The same turns and mirrors carry the whole set onto itself and the rows of a family onto each other. Which other rows belong to the same family as each row named below? List them in the order they appear above.
These 16 rows form 4 families of 4 rows each.
j317: [-18   4   3  11 -13  -9   0 -20 -23  -3 -19  23  -8  17  10 -16 -32  -3
  -7   2 -20  -5 -32   1 -10  14 -12]
j872: [  4   2  11 -28  19   0  -3   9  -6  -6  -2  16   3 -34  15  15  26   8
 -25  -8  14 -18  14  15   7  -9   8]
j818: [-14  15   5  22 -19  -9   6  -9 -21  -8 -19  21 -10  18  17 -21 -21  -5
  -5 -10 -11 -10 -30  10  -5  17 -19]
j844: [-21  -5 -19  -3 -17   5  28  16  15  -9 -26  13  -9  -7  -9  18 -38   2
  16  -8  15  12 -34   4  -5   9 -16]
j513: [-11 -11 -16  -9 -10   1  13 -10   7   7 -23   6  -4 -10  -5  29 -42  -1
  19  -5   6  22 -34  -2  -6   2  -9]
j935: [ 34  23  -3  13  13  16  -3 -16   8   0  -1   5   9 -10   2   6  22  18
 -11  12  13   8  -4   9  15 -13  25]
j411: [  2   5  -9   5 -14  -3  12 -13   5  11 -21  -3  -4 -13   9  28 -25  -6
  26 -24  14  22 -31   9   2   1 -16]
j642: [ -3  -7   8 -36  22   1  -4   8  -6  -7  -3  20   3 -33   8  17  17  10
 -28   2   8 -17  13   8   3  -9  13]
j397: [ -7  10 -12  12 -20   2  27  13  13  -5 -24   4  -9  -9   6  17 -22  -3
  22 -27  23  12 -32  15   2   8 -24]
j899: [ 24  30  -6  21   5  21  14  15  18 -18  -5  13   3  -6  -2  -7  26  21
 -15   7  24  -4  -5  18  16  -5  17]
j243: [-10  12   7  18 -15 -11  -1 -23 -24  -1 -17  18  -8  16  18 -16 -23  -6
  -3  -8 -17  -5 -30   6  -6  13 -15]
j505: [  7  12 -15   5   9  26  17  19  21 -23  -7  23   3  -4 -19  -6   6  28
 -23  30  14  -4  -8   5   7  -2  26]
j335: [ -3   4   9 -26  16   3   5  23  -1 -15  -4  21   0 -32  12   9  26   9
 -28  -8  18 -23  14  17   7  -5   5]
j419: [-22   8   2  15 -17  -7   8  -6 -19 -11 -20  26 -11  19   9 -21 -29  -2
  -9  -1 -15 -10 -32   5  -9  18 -16]
j41: [ -9  -5   5 -34  19   4   4  22  -1 -15  -5  25   1 -31   5  11  16  12
 -31   3  12 -22  12  11   3  -4  10]
j820: [ 18   5 -11  -3  17  20   0 -12  11  -5  -4  16   9  -7 -16   7   2  24
 -19  34   4   7  -7  -4   6 -11  35]

Which other rows belong to the same family as j818? j317, j243, j419
Which other rows belong to the same family as j397? j844, j513, j411

The same turns and mirrors carry the whole set onto itself and the rows of a family onto each other. Which other rows belong to the same family as each row named below? List them in the order they appear above.
These 15 rows form 5 families of 3 rows each.
j316: [ 12  -7   2  -7   0   8  10  -6 -19 -12  38]
j972: [ 15  -9   0  -3  12  16   7   0 -19  -4  36]
j217: [ 14  -7  -7  -6   4  22  16   2 -16  -8  29]
j454: [  4  18  -2   6 -18 -16  -6   6  25  -9  -8]
j25: [  1   8  -7   1  -9 -21   1   3  33 -10  -4]
j162: [-22 -14   5  36   9  14  -6 -16  -9  16 -11]
j86: [-16 -17   1  29   7  18 -13 -16  -4  11 -23]
j493: [-17 -10   6  30  12  22 -10 -17 -10  17 -11]
j599: [ 12  -9   2  -2   1  13   7   3 -21 -13  37]
j687: [  2  13  -3   8 -21 -18   3   4  29 -10   2]
j79: [  4  13  -5  12 -18 -19 -12   3  26  -5  -7]
j773: [-18 -22  -2  37  12  16  -8  -6  -3  14 -14]
j343: [  4  18  -6   6 -10 -20 -11   2  28  -6  -4]
j171: [ 13 -10  -6  -8  -3  14   7  -2 -22 -10  32]
j521: [-22 -14   9  28  14  17 -12 -15  -6  14 -14]

Which other rows belong to the same family as j316? j493, j79
Which other rows belong to the same family as j972? j86, j687
Which other rows belong to the same family as j454? j599, j521

The same turns and mirrors carry the whole set onto itself and the rows of a family onto each other. Which other rows belong to the same family as each row named below? List them in the order they appear above.
These 40 rows form 5 families of 8 rows each.
j969: [-17 -14  24  -8  29  -1 -26  -3  21   3  17  30 -19   5 -16  18   1  -2
  32 -19]
j42: [ -8  -1  18  10   6  12 -16   6   4 -13 -19 -22   7   7  24 -10   0   1
 -40   5]
j915: [-12  -8   9  -4  19  15  -8  18  29   1   8  24  40  -7  17   5  14   2
   5  -4]
j970: [  5  13 -20 -12  32  11 -28  -2  14  13  18   3 -14  -4   5  20   3  22
 -15  -3]
j741: [ -3   0  22   0  21  -3 -24 -13  -7 -12 -17 -23 -42  14 -16   9 -18   2
  -9 -12]
j910: [-10  16  12   8  11  38 -26  -5  34   0 -23   9  -7  26 -27   9  -9   3
  -3  -9]
j851: [ -5 -10  16  -2  21 -29 -17   0 -10 -12  13  -5  -4 -15  28   5  -1 -11
  12   9]
j957: [-23  -8  44   9   6  -2 -19  11   7 -27 -20   3  18  11  -9  -2   1 -19
  21 -17]
j39: [  9   0 -14 -15  33  14 -13  -5  16  18  11  -2 -18  -3   9  18  -6  24
 -24   0]
j473: [  1  -5  18   9  19  49 -17  11  35   1 -20   8  -7  21 -15   1  -8   5
  -5 -25]
j996: [ -2   7 -22 -13  38  10 -21   3  16  16   8 -11 -16   4  18  21   6  14
 -15  -7]
j990: [-12  -9   4 -14  27  14   0  22  24   5   7  18  38  -8  13   2   5 -15
  -7  -9]
j204: [ -7  -6  13 -12  23 -33 -10   6 -11 -21  17  -3   7 -10  27   5   3   2
  10  -3]
j562: [  5  -4  15  -9  11  23  -6  -5   9 -19 -13 -30  14   5  14   3  -2  -6
 -37   1]
j206: [  5   3 -22 -16  29   6 -16   0   6   0  15   5  -7   7  12  23  -1  31
 -16 -19]
j421: [ -4 -10  15 -18  18  28  -2  11  28  -2   8  20  38  -8  11   9  10  -6
  -2 -12]
j77: [ -7  -7  12 -14  35  -1 -18   0  19   4  11  23  -8   1 -22  26  -4   4
  38 -22]
j308: [-20  -4  16   5  30 -12 -28  12  13  10   4  32 -16   4 -14  13  -2  12
  35 -18]
j50: [-17 -15  10 -17  23   0 -30   7  15   4   7  27 -20   0 -23  29  -3   0
  29 -11]
j931: [ -7   6  13   6  13 -24 -23   0   0  -4  -8 -28 -32   8 -17  15 -23  14
   3 -11]
j567: [  3   0  17   5  19  44 -35  -3  21   3 -13  15  -4  12 -31   0  -3  10
 -14 -17]
j141: [-20 -28  41   9   1  -6 -10  -5  13 -22 -30  -3  15   6 -10   3  -5 -19
   2  -2]
j427: [-15  -1  14 -13  21 -37 -15  -5 -12 -11  12  -7   4 -14  15  15   3   1
   3   8]
j129: [-32 -17  16 -12  33  -4 -25   8  22  -1  14  19 -14   4 -22   6   0  -6
  32 -12]
j526: [  4  22  -9 -15  38  17 -21  12  10  13  21   5 -17   1  10  13   1  23
  -5 -15]
j785: [-10   3  13  -2  18  40 -16   7  33   2 -21   5   2  23 -27  11  -5  16
 -14 -26]
j113: [ -9 -14  17 -10  27  34  -9   5  23  -5   0  29  28   0  18   1  18  -8
  -5  -7]
j313: [-13   2  17  15  21 -16 -31  -4  -5  -8 -17 -20 -39  16 -12   6 -14  11
  -1  -4]
j922: [-14 -15  54   9   1   2 -12   3   6 -26 -17  12  14   4 -18  -6 -11 -11
  12 -10]
j648: [ -4   1  26   9  13  -3 -31 -16  -1 -13 -15 -18 -39  15 -13  15 -10  20
   4  -8]
j774: [ -8 -14  25  -6  24  15   2   8  33   6  19  21  28  -2  12  -1  17  -8
  -6 -22]
j485: [-20 -11  52  12  11   6 -17   6  15  -7 -24  -4   4   1 -10  -8  -4 -26
  13   3]
j2: [  1   6   8   3  10  13  -6   7   3 -10 -24 -30  16   2  17  -4  -5   7
 -35   2]
j537: [ -5 -25  18 -12  29 -25  -7  11 -10  -7  13  -9   5 -19  27   9   4   2
   1  -8]
j883: [ -8  -1  18   6  16  45 -21   0  33  11 -25   5  -8  17 -26  11  -7   2
 -13 -13]
j603: [-21 -20  50   6   7   1  -3   8   9 -22 -26  -2  10  12  -4  -4  -8 -18
  12 -14]
j794: [ -8   9   6   0  14  -4 -33  -2  -8 -15 -28 -20 -31   9 -12  16 -22  12
   4   4]
j94: [ 17   9  14   7   7  16  -7  -2   0  -9 -22 -18  11   3  21  10  -6   9
 -36  -4]
j919: [  3   6  22  13  16  13  -2  -2   8 -13 -16 -26  17   7  22 -13  -1   5
 -32  -6]
j293: [-18  -9  15 -10  22 -33   4   8   2 -12   5 -15   1  -4  29  16  -1  -6
  11  -1]

Which other rows belong to the same family as j427? j42, j957, j39, j473, j990, j77, j648
Which other rows belong to the same family as j915? j741, j851, j996, j50, j785, j922, j919
Which other rows belong to the same family as j537? j910, j931, j141, j129, j526, j113, j94

The same turns and mirrors carry the whole set onto itself and the rows of a family onto each other. Which other rows belong to the same family as each row named below? List them in the order they appear above.
These 15 rows form 5 families of 3 rows each.
j253: [ 10   8   2   8   4   1  33 -11  29]
j558: [ -8   6   0 -16   1  -2 -11  -1 -13]
j405: [-15 -19   0  19  14   3   5  35  18]
j896: [-13 -10  -1 -26  13  -7   5   7 -22]
j965: [-21  -3   9 -10   6  -1  -3   6 -25]
j369: [ -6  -2   6   1 -11   1  49  -5  27]
j912: [  0   0   9  -1  -5   3  33 -21  28]
j166: [-16 -34  -2  13   3 -12  22  31  18]
j550: [ -1   0   2   5  -4   0  47 -18   8]
j763: [  3  -2   3  -3 -11  -5  33 -23  23]
j229: [-16 -19   5   8   7   3  18  42  25]
j389: [ -9 -23   2   8  15  -1  25  39  25]
j431: [-23 -26  12   5  11 -14  15  39  13]
j390: [-20  -4   9 -27   7   0   7 -10 -15]
j440: [-18   3  14 -16   5  -5  -6   4 -19]

Which other rows belong to the same family as j965? j763, j389
Which other rows belong to the same family as j440? j912, j229
Which other rows belong to the same family as j431? j369, j390
Which other rows belong to the same family as j558? j253, j405

The same turns and mirrors carry the whole set onto itself and the rows of a family onto each other. Which other rows belong to the same family as each row named below? List them in the order they appear above.
These 32 rows form 4 families of 8 rows each.
j656: [-26 -38 -16  -6 -23   9 -15  16   7 -19]
j447: [  9   2 -12 -19  19   4  15   5 -17   4]
j891: [-15   1  -2 -24  23   3  -7  -7  -9  12]
j274: [  0 -29 -29  -5 -24  26  -1  23  -3 -24]
j418: [ 10 -31 -11  -3 -24  30 -22   8 -10 -34]
j295: [  5 -32 -15  -5 -26  23 -13  16 -11 -37]
j843: [ -1   3 -10 -22  20  21  12  -6  -7   9]
j255: [-29 -33 -20  -8 -21  21 -12  19   7 -17]
j707: [ -2 -34 -27  -3 -25  13   0  22  -1 -22]
j177: [ -2   0   9 -21  21  22  -9 -20  -9   2]
j985: [-18 -35  -2  -6 -21  24 -33   4   0 -28]
j570: [ 12   3  -1 -20  20  24   2 -14 -13   1]
j490: [-26 -35 -12  -8 -23  16 -16  18   1 -27]
j56: [ 13 -35 -13  -1 -25  18 -17  10  -9 -33]
j740: [ 15   4  -4 -20  21   9  -3  -8 -21   1]
j961: [ -7 -40   4   5 -21  13 -22  15  -5 -28]
j705: [ 16   5   1 -20  20  18  -3  -7 -25  -6]
j446: [  7 -37  -5   6 -23  15 -11  21  -9 -29]
j724: [-10  -5  15 -21  22   2 -17 -14 -14  -1]
j743: [-11 -36  -4  -6 -24  20 -27   9  -5 -36]
j578: [  1   6 -13 -22  20  14  13   5 -17   5]
j375: [-11 -39  -1  -4 -23  14 -31   4  -1 -30]
j201: [-23   3  -1 -25  23   9  -2   0  -9   9]
j522: [ -8   1  13 -23  23  14 -18 -13 -17  -2]
j659: [  0   1   7 -22  23   7 -16 -16 -17   2]
j92: [  0   4 -14 -22  22   5   7   0 -14  10]
j683: [-21  -2  -2 -23  21  -2   4   2  -7  10]
j576: [-11 -32 -23  -6 -25  19  -3  24  -3 -28]
j138: [-15   0   0 -23  22  19   1 -12  -3  10]
j148: [ 19   0   7 -18  20   8  -5 -10 -24  -7]
j565: [-20 -39  -4   3 -21   9 -13  24   2 -20]
j662: [ -5 -37 -13   4 -23  12  -2  29  -3 -21]

Which other rows belong to the same family as j724? j447, j274, j418, j255, j985, j683, j148
Which other rows belong to the same family as j295? j891, j490, j740, j743, j659, j92, j576

